(in the rows, 128 means zero)
Each path below is one point turned by a fixed rotation once a step. After each direction that follows a path, write how fast that rotation turns it, in degrees a step (0 if it stays still).
Each turn is a multiple of 5 degrees from 10 to 175, or 0.
Each row of a path follows its step; steps can be skipped.

step 1: [133 109 128 122 114 123 131 109 131 124 129 132 128 124 121 124 109 134
 139 136 142 133 125 114 124 119 121 128 128 126 133 117 129 146 138 119
 130 128 128 128 138 132 132 140]
step 2: [107 125 134 116 117 123 125 121 136 121 117 135 106 131 122 127 128 120
 129 122 132 136 124 119 120 130 125 132 142 135 121 138 140 149 122 124
 131 125 124 119 131 122 126 128]
step 3: [118 128 127 123 127 122 138 115 121 133 131 133 125 109 135 131 129 124
 131 124 137 126 119 112 141 116 133 133 132 135 138 141 131 129 119 128
 118 127 109 128 150 126 128 132]
step 4: [119 118 129 134 122 108 124 107 134 127 119 125 128 132 124 115 119 127
 120 131 122 136 111 115 139 123 131 121 125 115 136 128 142 132 119 130
 121 130 129 130 129 140 138 131]
step 5: [119 141 141 127 116 132 132 110 125 128 127 133 117 120 129 118 140 136
 117 123 111 131 137 112 134 129 131 124 140 134 121 129 150 130 133 131
 123 121 124 124 125 133 129 125]
step 6: [134 127 137 118 136 135 137 107 131 127 127 125 127 120 133 123 117 133
 136 131 124 116 135 117 130 124 127 129 128 123 146 124 139 130 133 117
 112 124 135 127 152 137 128 123]
step 7: [113 116 131 114 125 126 135 116 133 123 115 134 136 132 132 130 115 126
 132 123 124 128 129 129 131 133 132 126 137 118 134 136 147 149 135 126
 134 125 139 123 116 143 126 119]
step 8: [129 123 144 117 120 131 132 115 113 121 139 136 125 112 127 131 126 123
 138 117 129 121 137 117 140 124 122 134 125 129 122 151 135 133 130 124
 132 113 121 124 124 124 132 122]
step 10: [119 138 125 125 116 121 129 109 126 107 124 135 134 111 128 131 125 125
 122 130 120 140 124 120 132 121 141 118 138 129 131 129 137 136 137 131
 146 128 128 133 117 121 122 130]
Speeds:
[126 131 125 129 131 128 130 124 129 127 128 126 125 127 126 122 127 135
 125 129 124 127 132 130 126 126 130 126 124 129 129 127 126 125 127 132
 129 130 128 127 127 131 125 129] -> 60
[129 132 126 127 127 124 128 126 128 126 126 128 130 124 131 125 128 127
 130 130 131 129 125 128 126 125 128 130 127 126 122 129 128 127 123 130
 130 132 127 124 129 125 131 124] -> 55
[135 130 128 131 126 132 128 127 130 124 126 131 125 126 130 126 131 128
 130 131 126 129 126 127 128 130 130 126 131 127 127 121 129 128 133 126
 128 131 130 127 129 130 127 128] -> 70
[131 128 127 126 129 132 127 129 123 131 128 131 125 126 125 130 130 130
 126 130 126 125 127 127 129 130 125 128 127 128 129 133 128 126 131 129
 127 131 124 126 134 125 126 124] -> 130

step 0: [126 127 125 136 138 120 131 127 128 118 132 120 117 139 135 136 139 133
 117 120 126 136 127 119 127 121 128 134 122 113 133 127 134 145 118 114
 124 110 127 140 128 143 120 118]
step 1: [130 123 129 126 118 118 112 130 140 132 116 108 125 123 113 122 122 130
 126 135 123 118 124 117 139 132 138 130 121 131 122 134 135 128 125 147
 124 141 132 135 134 125 134 134]
step 2: [121 132 137 134 121 148 125 139 126 146 125 137 129 122 143 127 136 133
 129 120 133 128 137 115 109 141 130 123 131 126 121 125 120 127 132 124
 128 134 118 121 113 124 126 130]
step 3: [138 126 129 120 108 120 135 118 117 114 147 131 134 121 120 131 130 134
 125 125 118 133 116 140 119 121 123 124 121 119 130 131 124 123 115 122
 116 126 128 124 126 135 116 130]
step 5: [135 124 132 126 133 134 129 129 123 139 133 112 125 128 139 131 133 118
 123 135 128 133 149 135 126 126 148 120 140 125 113 139 131 116 132 128
 125 126 140 137 120 120 133 131]
step 6: [124 128 122 131 121 135 122 123 131 132 121 141 138 126 117 129 124 125
 130 125 127 148 130 125 130 116 117 129 130 128 127 117 141 138 128 129
 102 120 123 112 124 124 119 138]
step 7: [121 125 121 138 127 130 134 131 131 114 125 117 127 124 137 124 123 125
 123 119 118 123 127 150 130 145 115 134 118 120 140 136 124 131 129 132
 136 130 119 128 126 143 141 137]
step 8: [135 134 127 120 129 120 123 122 125 117 117 136 130 137 135 131 126 131
 138 132 124 127 147 111 126 121 144 127 116 120 118 131 120 133 138 122
 131 138 144 135 127 139 128 118]
step 10: [126 127 126 119 128 133 128 125 121 138 127 128 129 125 118 143 123 121
 137 131 135 108 125 139 115 138 119 136 114 126 130 130 128 131 127 117
 129 114 123 113 109 121 136 133]
Speeds:
[126 129 131 125 126 129 130 126 127 131 133 130 131 131 130 134 133 130
 126 127 125 130 135 126 129 124 128 128 126 125 130 128 127 127 130 129
 131 127 129 131 124 128 128 126] -> 130
[130 122 126 127 127 125 131 130 128 129 127 129 128 126 130 126 130 132
 133 125 127 129 130 131 125 128 127 129 125 131 131 124 126 126 127 131
 127 122 129 127 130 132 129 127] -> 95

step 0: [143 126 120 129 128 142 146 123 127 132 124 132 118 129 134 135 141 139
 126 130 137 123 119 129 132 142 126 118 119 121 128 122 135 129 122 122
 131 129 136 130 117 119 129 139]
step 1: [131 123 118 133 123 133 142 126 127 130 123 111 126 127 130 145 127 117
 135 122 122 120 131 119 117 124 127 118 137 126 136 120 127 130 130 121
 132 124 137 137 121 126 110 134]
step 2: [147 117 124 124 128 121 133 132 131 131 133 105 130 133 142 129 129 129
 136 121 117 135 134 136 135 132 125 124 128 115 132 129 114 117 126 122
 125 126 134 132 133 125 130 123]
step 3: [134 122 113 126 129 122 124 119 123 138 129 130 141 112 130 135 135 138
 128 124 135 123 125 122 134 147 125 114 122 117 127 122 126 122 132 117
 123 125 131 131 124 118 134 121]
step 4: [124 121 118 135 130 130 137 127 111 125 120 115 128 116 124 119 129 138
 134 118 138 125 133 118 117 131 130 120 131 135 131 134 117 128 118 125
 125 129 136 141 123 118 118 132]
step 6: [128 115 122 134 115 135 128 128 136 130 128 112 140 123 122 128 126 123
 126 128 127 130 120 116 132 141 118 125 130 124 122 109 134 120 129 122
 124 113 137 128 123 123 134 132]
step 7: [126 123 130 134 123 135 133 113 119 131 132 104 126 139 137 117 130 134
 137 126 135 124 122 127 129 137 123 122 135 122 122 127 119 139 122 124
 121 134 129 132 123 112 133 132]
step 8: [145 123 121 129 130 125 137 122 123 131 122 119 116 127 132 142 127 138
 130 124 128 128 122 126 128 135 141 114 120 124 129 113 133 140 113 131
 137 127 126 124 119 120 129 122]
step 9: [133 117 122 142 113 124 147 128 134 128 130 120 123 121 123 137 132 128
 132 127 120 127 135 120 130 134 124 123 119 128 138 123 126 120 127 120
 137 124 140 131 131 119 119 143]
Speeds:
[130 130 123 131 129 128 128 130 128 126 132 128 128 128 126 129 130 133
 128 130 128 127 127 130 128 122 133 128 134 130 129 127 131 128 125 129
 133 126 129 127 128 127 122 129] -> 95
[129 130 134 127 131 123 127 132 127 121 129 125 127 129 129 130 128 125
 128 128 125 129 128 127 128 129 132 125 125 130 132 123 127 126 126 130
 126 126 128 130 129 128 128 126] -> 110
[131 126 126 128 126 123 129 123 132 130 131 128 128 127 127 130 128 129
 131 126 126 125 131 127 128 128 128 124 125 132 129 132 125 129 130 128
 131 129 124 128 132 127 127 124] -> 55
[123 125 126 126 123 126 128 126 127 128 132 128 126 127 125 129 128 124
 126 126 133 125 127 126 133 126 129 126 130 127 133 128 128 129 127 129
 124 126 129 129 128 130 126 132] -> 130
